[[ -8.40 -18.25  -2.75  15.34  17.22]
 [ -1.33  -7.41  -1.13   9.99  -3.55]
 [  1.03  -1.76  -5.50   1.58  14.15]] --> 1.58

[-17.8  -1.1  16.1 -14.2   0.2  -5.8] --> 0.2

[[-111.8 -116.1  -40.9  -33.5   -3.9 -111.6  -79.5]
 [ 123.3  -20.0   -7.3  -25.5 -155.8 -179.4  -16.9]] --> -179.4

[[-0.828 -0.393 -1.307  0.278  0.876]
 [-0.678 -1.405 -2.260 -0.317  0.690]
 [ 0.284  0.669 -0.541  0.112  1.699]] --> 0.112

[ 1.285 -1.084 -0.422  0.555  1.490  0.689] --> 1.490

[-0.15 -0.14 -0.14  0.14] --> -0.14

[ 0.07 -0.19 -0.15  0.10 -0.14] --> 0.10

[ 11.55  13.57 -10.43   2.44] --> -10.43

[-0.12  0.63 -1.54  1.68] --> -1.54
---
[5.99 -3.62 0.27 -0.13 6.36]
[6.52 -4.18 -0.02 -0.14 6.15]
[-6.58 -2.60 0.23 4.98 6.30] result: 0.23

[2.03 -0.77 1.23 -1.17 -3.44 -4.84 6.24] result: -0.77

[-2.72 -0.76 1.60 -1.12 -7.16 3.69 -2.23] result: -1.12

[-0.93 4.21 2.06 3.54 0.13]
[-5.54 7.77 -2.48 -2.88 1.25]
[3.96 -7.65 -4.62 -8.08 4.64] result: 0.13

[-0.17 0.14 -1.32 -7.77 -0.04 2.66 -4.36] result: -0.17

[-6.14 -0.08 -4.39 0.07 -1.61 -0.66 -0.74] result: -0.74

[-0.80 -1.36 5.33 0.53 6.17] result: 0.53

[-3.34 -7.73 4.67 -0.21 0.72 -0.58 6.48] result: -0.21

[-0.23 1.71 1.34 0.67 -6.73] result: 0.67
---
[0.00 -0.14 0.14 0.87 7.38] | 0.14

[5.84 -0.22 5.31 -3.43 -3.72 -2.00 2.76] | -3.43

[-0.92 2.37 -7.32 0.51 2.02 -2.46 2.81] | 0.51

[0.39 -7.57 1.64 -4.28 0.05] | 1.64

[3.54 -5.43 -0.63 -2.15 -5.23 0.93 -7.83] | -2.15

[2.98 6.83 -4.17 -0.67 -2.27 4.16 2.17] | -0.67

[-2.41 -4.18 -3.02 -3.34 3.87 -7.65 3.10] | -3.34

[-1.77 2.59 -0.70 -1.71 2.97 -0.11 3.41]
[-1.30 -4.55 1.36 1.69 -2.34 0.63 -4.04]
[-3.70 6.12 -1.60 -0.83 -0.47 5.16 0.61] | 1.69

[-5.83 -1.94 1.09 6.05 4.59 2.15 2.75]
[1.72 2.06 -1.24 -5.22 -0.23 -2.55 -1.50]
[-1.65 3.58 -3.26 3.10 1.79 1.94 -2.66] | -5.22

[-6.04 6.08 6.33 2.04 -0.94] | 6.33
---
[[-1.65  1.80  1.93 -0.32  1.10  2.30]
 [-4.55  5.13  5.66 -0.32  2.40  7.10]] >> 1.10

[[ 6.99 -1.40  2.48  3.86  3.87]
 [ 3.37 -4.59  0.25 -3.42 -0.25]] >> 3.87

[ 1.84  0.62  1.19  6.40 -1.36  5.87  3.25] >> -1.36

[ 2.32 -6.12  3.15 -4.30  3.43 -4.43] >> 3.43

[-1.49  1.08  1.63  0.92  5.82  3.62  4.82] >> 5.82

[-4.51 -2.12 -6.14 -3.77  5.13] >> 5.13

[ 3.65  0.02  0.31 -5.86  0.20] >> 0.20

[[-2.20  6.11  6.80 -3.23 -7.28 -3.27]
 [ 1.05 -7.33 -6.52 -5.14 -5.89 -3.68]
 [-1.08  4.45 -2.02 -2.85  2.60 -2.40]] >> -7.28
---
-0.59,-6.72,-0.31,-5.74 out -5.74, -0.59

-1.82,-1.44,3.07,-1.62,1.42
-1.78,0.39,5.58,-4.34,7.68
-1.96,5.79,-0.46,1.27,-0.86
out 1.42, -1.96

-3.88,-0.44,2.27,-1.36,-0.89,5.55,-1.92
0.32,-1.73,4.40,-7.46,0.51,1.52,-3.51
out -1.92, 0.32

2.36,-0.48,3.77,7.70,-0.11,0.13 out 0.13, 2.36

-7.38,1.62,0.52,-3.96 out -3.96, -7.38

1.62,-6.72,4.91,8.08,-7.04,-5.87 out -5.87, 1.62

4.44,6.42,6.14,0.14,2.69,4.52,-2.87 out -2.87, 4.44

1.14,-1.46,-3.05,6.13,2.07,-3.67,3.92
6.92,2.08,-2.26,0.54,-7.25,6.51,4.04
out 3.92, 6.92

-7.87,-2.69,-5.79,0.42,-0.30,0.21,-1.07 out -1.07, -7.87
---
Q: (6.87, -1.07, -4.20, 5.68, 5.55, -2.84)
A: 6.87, -2.84
Q: ((-1.55, 0.45, 1.12, 2.14, -0.27), (3.91, 5.11, 0.07, -0.28, -1.47), (-5.18, 6.35, 2.98, -0.20, -2.31))
A: -1.55, -2.31
Q: (-2.32, 7.24, -2.03, -0.96, -7.63)
A: -2.32, -7.63
Q: ((2.16, -3.09, 0.51, 0.81, -4.59, -1.16), (-2.10, -1.44, 0.83, -1.50, -2.73, -2.07), (-5.75, -7.84, 5.55, 2.64, -0.67, -1.09))
A: 2.16, -1.09
Q: ((-7.93, 2.59, 1.01, -6.52), (3.58, 1.02, 4.01, 0.65))
A: -7.93, 0.65
Q: ((3.27, 5.57, -4.03, -4.59, 2.61, -6.36), (0.04, -1.20, 0.65, 0.66, -0.27, 1.65))
A: 3.27, 1.65
---
0.6	-0.5	0.3	0.4	-1.5	2.0
-1.1	0.8	0.4	-2.2	-0.4	-2.2
0.0	1.4	-1.2	0.1	-0.6	-1.2
value -2.2

-16.781	14.727	-4.743	-6.893	-5.714
-10.315	-16.845	3.632	6.433	5.151
value 3.632

-0.118	-0.022	0.069	0.076
-0.170	-0.168	-0.101	0.025
0.146	-0.076	0.049	-0.085
value -0.168

-13.648	-6.955	-1.509	1.700	-8.677	1.182	-5.907
2.647	-2.529	6.218	-12.494	-3.878	-3.484	18.594
2.185	6.000	9.798	0.529	-12.195	2.862	0.272
value -3.878

8.0	2.7	-11.7	17.9	-14.3
-0.7	-16.8	-6.4	19.1	-0.8
value -6.4

17.5	1.6	-4.4	0.9
7.7	-7.6	0.5	15.6
-8.8	10.1	2.1	-12.4
value -7.6

-0.042	0.134	0.022	-0.019	0.078	0.061	0.051
-0.014	0.107	0.046	-0.187	0.092	-0.035	0.120
0.027	0.066	0.014	0.002	0.059	0.009	0.162
value 0.092

1.0	-9.9	-0.1	-4.4	13.6
-10.9	-3.0	-10.7	-15.4	-2.4
value -10.7
